Each row is where one point has got to under a steady rotation. How many steps took it there?
The counts run from 0 to 441.
[132 114 146 150 147 113 187  89 110 145 139  81 119 153 184 110 141 124
 137 169 110  92  96 101  99  98 135 124 125 116 136 102 110 145 144 129
 102  80  76 100 149 123  76 106 133  81 139 126 119 126 132 106 101  90
 107 145 153 130  90 101  64 149 127 109 173 114 147  89 130 134 123 115
 135 127 115 116 102  97 101 108 159 160]
190
[108 115 116 108 133  87 142  75  99 127 157  93 114 156 149 110 194 178
 143  89 107 123 117  94 149 126 188 166 110 104 137 151 157 121  94 117
 102 107 117  60 149 104  74  99 133 120 145 102 126 105 155 111 176 123
 146 151 138 116 128 147  85 138 110  84 105 103 155 107 129 125 119 110
 119 150 125 143 122 110 151 137 151 143]
82
[105 132 117  88 105 102 119 117  72 138 157 106 115 150 117 116 155 184
 145 111 109 130 124 127 150 105 175 168 106 107 126 147 120 138  83 102
  85 107 148  79 141  98  59 106 129 127 152 102 131 115 169  95 182  96
 135 130 156 107 126 142 112 145 109 113 108 109 163  79 103 138 134 105
 136 161 152 173 120 101 159 121 135 154]
89
[115 154  89 110 158 112 129 124 144 172 114 131 134 146 165 140 102 151
 120 133 142 152 108  94 127 113 157 160  96 123 147 133  91  93 111  96
 121  89 141 106  88 102  74 113  75  83 139  92 169 126 139 148 159 120
 140 136 176 100 139 133 119 105 115 124 134 142 130  74  71 130  89 113
 129 121 124 114  84 139  87 105 117 188]
315
[113 161  93 104 142 113 126 129 136 173 110 123 147 136 163 141  83 156
 119 134 155 153  98 103 121  95 153 155 102 109 134 128  70  81 113  96
 116 118 144 120  89 107  70 122  85  97 138 106 155 123 147 144 157 120
 128 138 169 100 136 123 123 116 138 118 126 148 113  86  83 109  88 122
 131 112 132 116  84 116  83 105 106 200]
316
[122 138 112 160 106 110 135  79 134 138 127  79 133  92 172 148 174 188
 123 115 132 125  96  93 168  78 163 155  88 101 136  94 114  93 126 135
 105 117 114 109 144 143 100 113 169 114 115 124  55  72 136 119 155 123
 117 182 116 124 102 130 105 135 144 115  80 119 128  94 129 130 131 121
 118 106 128 131 101 111 130 139 156 170]
219
[128 146  91 146 105  97 106 127 147 177 109 122 131 125 174 127 139 167
 111 143 136 148 120 101 149  81 147 165  81 117 154 116  97  77 110 116
 113  90 154 123 128 151  85 114 108  79  94 101 148 100 167 117 164  93
 150 123 140 109 112 144 136 113 102 132  88 110 144  83  83 150  94 121
 116 126 137 153  77 118 125 140 123 168]
22
[111 104 114 117 121  95 118 171 160 142 114 138 159 109 169 151 139 197
 142 152 126  99 115  96 133  96 143 145  94 113 157 115  95 115 128 127
 113  97  88 117 148 147 122  91 122  92 111 115  91 115 143  79 113  95
 158 156  99 125 118  98  83 148 118 149 116 120  98  80 117 137 144 150
  95 141 106 114 115 114 111 147 186 175]
1
[118 129 100 153 135  85 144 122 166 143 157 104 106 131 109 127 142 173
 151 151 101  95 125  96 101 123 148 151  99 141 140 134 134 112 114 142
 136  96 116 111 124 104  83 134 145  57 138  86 109 106 128  71 111 133
 140 169 115 121 123 152  54 125 114 136 110  90 161  82 138 174 137  80
 108 113 107 161 105 138  93 143 148 126]
412
[105 136 100 151 111  85 155 119 163 141 126 111 154  76 169 150 164 171
 115 130 113 128  97  75 140  97 135 145  91 120 142  96 130 124 112 128
 130  80 115 109 117 125 122 119 152  98 119 104  71  74 122 123 136  98
 120 197 139 116 110 105 116 144 151 146  94 128 120  67  99 141 139 122
 114 101 131 128 123 145 108 138 139 193]
212
[123 124  99 155 168 111 105 116 164 146 107 123 178 132 177 131 196 209
 142 126 136  88 111 109 122 132 199 171 122 142 117 146  83 146 115 114
 144 114 129 123 127 127 103  94 131  69 142 100 106 101 146 106 124  82
 129 159 128 106 134 122 103 136 108 143 112  57 150 100 145 148 116 130
 132 102 116 126 107 116 107 109 148 135]
427
[114 114 115  85 127 107  97 151 123 135 122 120 151 129 166 143 149 201
 149 136 154 105 111 117 147  96 178 157 109  81 146 144  78  90 109 111
  88 150 100  99 146 139  98  81 118 121 134 124 110 133 155  99 169 108
 168 129 103 105 136 117  96 141 122 129 124 123  88 100 141 111 123 154
 106 145 118 123 103  64 135 141 175 178]
291
[100 134 101 135 138 100 133  75 141 134 155  85 131 122 173 137 191 187
 133 101 123 133 111  78 166 140 173 144  99 121 137 117 141 138  90 104
 149  99 112 102 110  98  99 105 142 132 153 126  92 122 114 142 160 152
 125 184 148 114 125 153  88 119 138 120 118 138 142  58 127 113 121  83
 119 110 146 110 131 141  95  95 150 189]
360
[ 97 138 107  95 127  69 107 168 145 147 116 155 166 129 135 139 156 205
 155 128 125  98 123  84 110 128 177 158 125 111 129 136  79 136 116 111
 118 116 114 124 148 101 106 130 125 111 143 107 112 109 146  79 131  66
 139 165 120 123 136 104  73 137 129 136 142  96 129  72 142 123 116 137
 114 138 126 101 157 112  81 121 149 179]
140
[105 103 135 100 115  95 171 120  87 135 135 113  92 138 161 119 114 111
 134 147 111 122  98  94 124  78 131 137 103  82 165 108 115 104 134 133
  71  71  81  78 151 129  75 101 100  96 127 115 139 134 143 106 137 101
 135 126 151 118 110  99  88 151 134 103 146 146 112  84  87 124 121 135
 110 163 120 123  97 113 143 149 159 181]
47
[110  93 112 129 166 155 163  96 136 116 152 108 126  99 141 150 110 146
 149 125 137  89  95 119 118 110 155 134 102 137 156 136 115  95 147 136
 106 119  74  91 100 120  98  83 105  64 164  90  88 118 116 108 118 142
 148 163 118 117 143 115  79 150 133 121 117 137  97  95  98 142 139 120
  93 122  80 128  75 126 128 155 174 157]
257
[113 126 119 138  86 124 137  94  86 137 132 114 107 122 133 115 159 161
 136 120 110 119  97 119 140  85 146 154  99 116 132 111 113 112 106 137
  81  95 126 100 159 143  78  98 124  78 122  86 119  89 172  84 157  71
 122 139 141 130 109 145 131 153 108 113  94  89 173  86  94 166 129 131
 128 151 144 172 101 123 167 145 131 158]
233
[ 62 134 109 149 141 127 145  88 112 112 140 128 124 116 126 136 119 156
 151  94 113  62  99 110 104 140 182 129 115 124 121 126  81 147 123 144
 107 115 106 120 122  80  97 120 124  81 177 109  85 116 123  89 112  77
 102 153 131 119 126 113  72 164 140 133 156 110 142  53 120 137 124 128
 111 143 156 112 140 160 121 103 139 183]
391
[107 124 100 102 153  88 159  93 140 137 137 106 149 119 173 150 178 165
 116  95 121 149  89  89 138 113 171 166 106 100 139 140 154 109 123 113
 126 101 106  56 111  97  98  96 134 116 155  96  91  81 130 146 168 134
 133 189 153 105 134 114  98 139 156  94  94 136 107 110 113 111 122 121
 121 109 108 123 127 131 108 152 135 173]
72
[119 145 103 114 165 121 148  85 129 151 113  95 144 149 196 130 112 143
 131 111 152 131  93  88 115 110 186 142 111  94 131 131  78  87 140 113
 108 130 116 107 110 100  60 114 100  99 151 118 132 119 135 147 143 127
 123 138 148  96 128 109  91 126 151  84 150 144 100 108 133  87  73 133
 132 103 105  84  86 105  86 113 121 180]
323
[ 93 130 120 139 148 160 152 101 123 117 141  95 147 109 131 146 104 176
 159 124 139  80  99 141 123 118 174 125 110 132 109 129  74 155 137 121
 101 132 104 127 101  93  82 115 143  98 184 118  68 121 115 104 108 105
 103 165 140 126 131 108  67 165 150 136 159 127 125  70 124 126 141 109
 114 122 128 121 107 123 102  95 158 174]
395
[123 116 133 122 145 138 157  89  89 143 127  76 118 152 194 120 114 145
 135 149 135 133 106 135 146  73 154 131  95 101 148 127 100 123 145 108
  74 100 100  85 145 131  51  92 113 109 141 140 117 146 155 122 132 119
 140 110 153 117  99  98  89 150 127  87 141 153 114 100 109 113 107 128
 121 161 116 119  77  93 139 118 166 162]
44
[128 148 116 104 163 120 152  89 109 156 117  86 138 175 193 130 121 152
 145 113 133 134 106 102 128 110 189 140 107  93 133 138  99 112 144 109
  97 119 104 100 142 107  51 126 110 114 147 136 125 130 141 135 133 138
 123 132 150 112 117 107  71 132 138  77 152 141 123 111 139  88  78 115
 134 133  97  79  96  95  86 105 140 149]
328
[117 157 110 111 154 100 118 149 151 149 111 121 177 144 156 121 136 216
 144 143 128  89 121 123  94 122 192 152 119 117 117 161  69 153 118 107
 120 142 140 125 118  98  72 130 143 111 171 125  89 119 144 102 125  90
 127 140 139  98 138  96  71 140 139 137 146  93 126  92 160 119 105 119
 129 122 121 120 129  91  85  97 135 147]
137
[ 73  98  94 139 154 149 146  98 120 105 144 131 108  91 150 158 113 140
 147 100 124  82  96 120 134 119 157 144  91 126 156 137 106 110 140 151
 102 105  85 108 105 113 110  82  92  68 156  92  85 113 124 106 121 111
 135 162 114 120 131 105  82 158 132 132 121 130 103  83  94 141 135 135
  89 139 121 117  93 159 140 147 178 174]
252
[122 113 126  98 118 116 105 144 122 149 142  99 117 147 147 129 124 184
 143 166 152 125 132 123 154  95 148 149  97 113 168 131  92  97  92  91
  98 121 118 100 127 134  69  89 104 112 125 122 148 157 166 106 171 148
 169 110 142 108 129 154 107 118  98 127 130 143 115  80  96 133 128 106
 115 151 121 148  71  70 134 119 180 171]
301
[116 137 101 125 124 112 109 121 138 161 132  95  99 139 162 118  98 159
 132 150 145 125 140 126 147 106 151 149  87 112 177 137  91  92  90 101
 109 123 150 119  89 107  62 110  96 100 127 111 155 159 158 119 161 144
 164  96 145  94 134 159 101 106 119 137 135 143 121  76  99 135  99  96
 113 142 145 151  66  93 133 112 151 172]
307
[129  94 109 142 171 139 166 101 143 129 150  89 117 123 140 142 112 153
 147 137 124 113 111 126 125 111 158 149  90 135 157 150 141  99 141 133
 116 106  94  81 102 121  72  97 112  58 157  78 105 115 133 103 116 161
 154 149 128 115 138 135  63 143 118 108 102 132 118 108 104 154 135  91
 103 122  62 149  63 119 120 159 169 123]
262
[105 128 111 100 108  84 112 145 131 151 148 124  94 137 137 130 118 148
 138 152 138 127 126  89 130 112 134 149  96 101 177 120  96  68  86 111
 102 106 111 105 120 118  91 103  81  86 119 100 173 148 154 106 177 120
 160 121 142 104 143 156 106 112 107 136 133 140 116  68  81 141 113 113
 103 150 145 145  87  95 130 141 148 204]
305
[129 133 148 130 106  96 186 149 122 148 142  90 130 127 147 110 116 147
 134 200  95 122 104 106 102  76 115 136 111 117 140  95 106 146 120 120
 103  67 108  97 134 120  75 127 160  85 122 121 110 105 135  94 106  78
 119 142 172 123  96  88  91 147 134 131 147 128 134  66 101 147 139 104
 126 130 132 155 113 101 111 126 152 172]
197
[127 121 126  83 107 100 143 105  83 138 152  84 131 152 121 118 166 185
 140 120 128 144 100 123 147  87 173 164 112 106 114 143 124 124  99  97
  84 111 129  64 151 114  68 104 133 130 146 108 120  94 165 108 189 112
 131 145 159 114 131 135 102 136 114  89 104 120 144 107 111 119 132 112
 137 147 129 164 113  84 145 139 141 141]
84
[107 116  96 109 177  99 125 140 152 135 103 147 184 124 181 128 172 191
 129 120 132 105 107 112 110 118 193 183 125 112 136 181  98 128 114 105
 125 113 116  83 111 120  99  75 111  83 148  99 114 110 152 110 153  83
 163 150 144  90 153  94  99 148 123 139 111  92 110 122 136 132 103 151
 123 119 108 122 115 101 123 150 149 147]
283
[108 125  85 117 159  77 131 151 159 138 102 153 148 116 159 125 150 167
 124 120 115 102 114 100  96 116 182 177 108 110 151 176 111 106 115 135
 122 111 134  84 108 118  87 107 111  66 141  74 123  96 157  96 144  79
 156 140 129  90 149 103  94 145 134 137  90  86 120 116 133 137  90 145
 112 115 110 130 112 116 119 171 123 131]
278
[127 132 139  71 125  76 179 132  91 157 141 101 130 170 149 113 127 139
 144 163 106 136  96  89  97  86 143 142 123  89 133 126 116 124 128 107
  82  87  97  73 154 105  59 119 125 115 144 125 144 124 148 103 145 103
 138 147 166 110 122  99  71 144 140  85 155 141 124  99 120 106 117 116
 128 151 114 127 132  86  97 132 139 171]
336
[130 135 108  97 153  97 162 136 130 151 162 114 120 167  94 128 107 155
 160 141 116 115  97  99  78 120 160 158 117 134 122 153 116 102 116 118
 115 112 117  86 117  83  58 140 117  69 161  74 148 104 147  81 135 124
 130 163 155 113 161 137  65 126 118 104 126 109 158 100 112 145 120  86
 135 117  85 148 110 109  75 135 124 139]
124
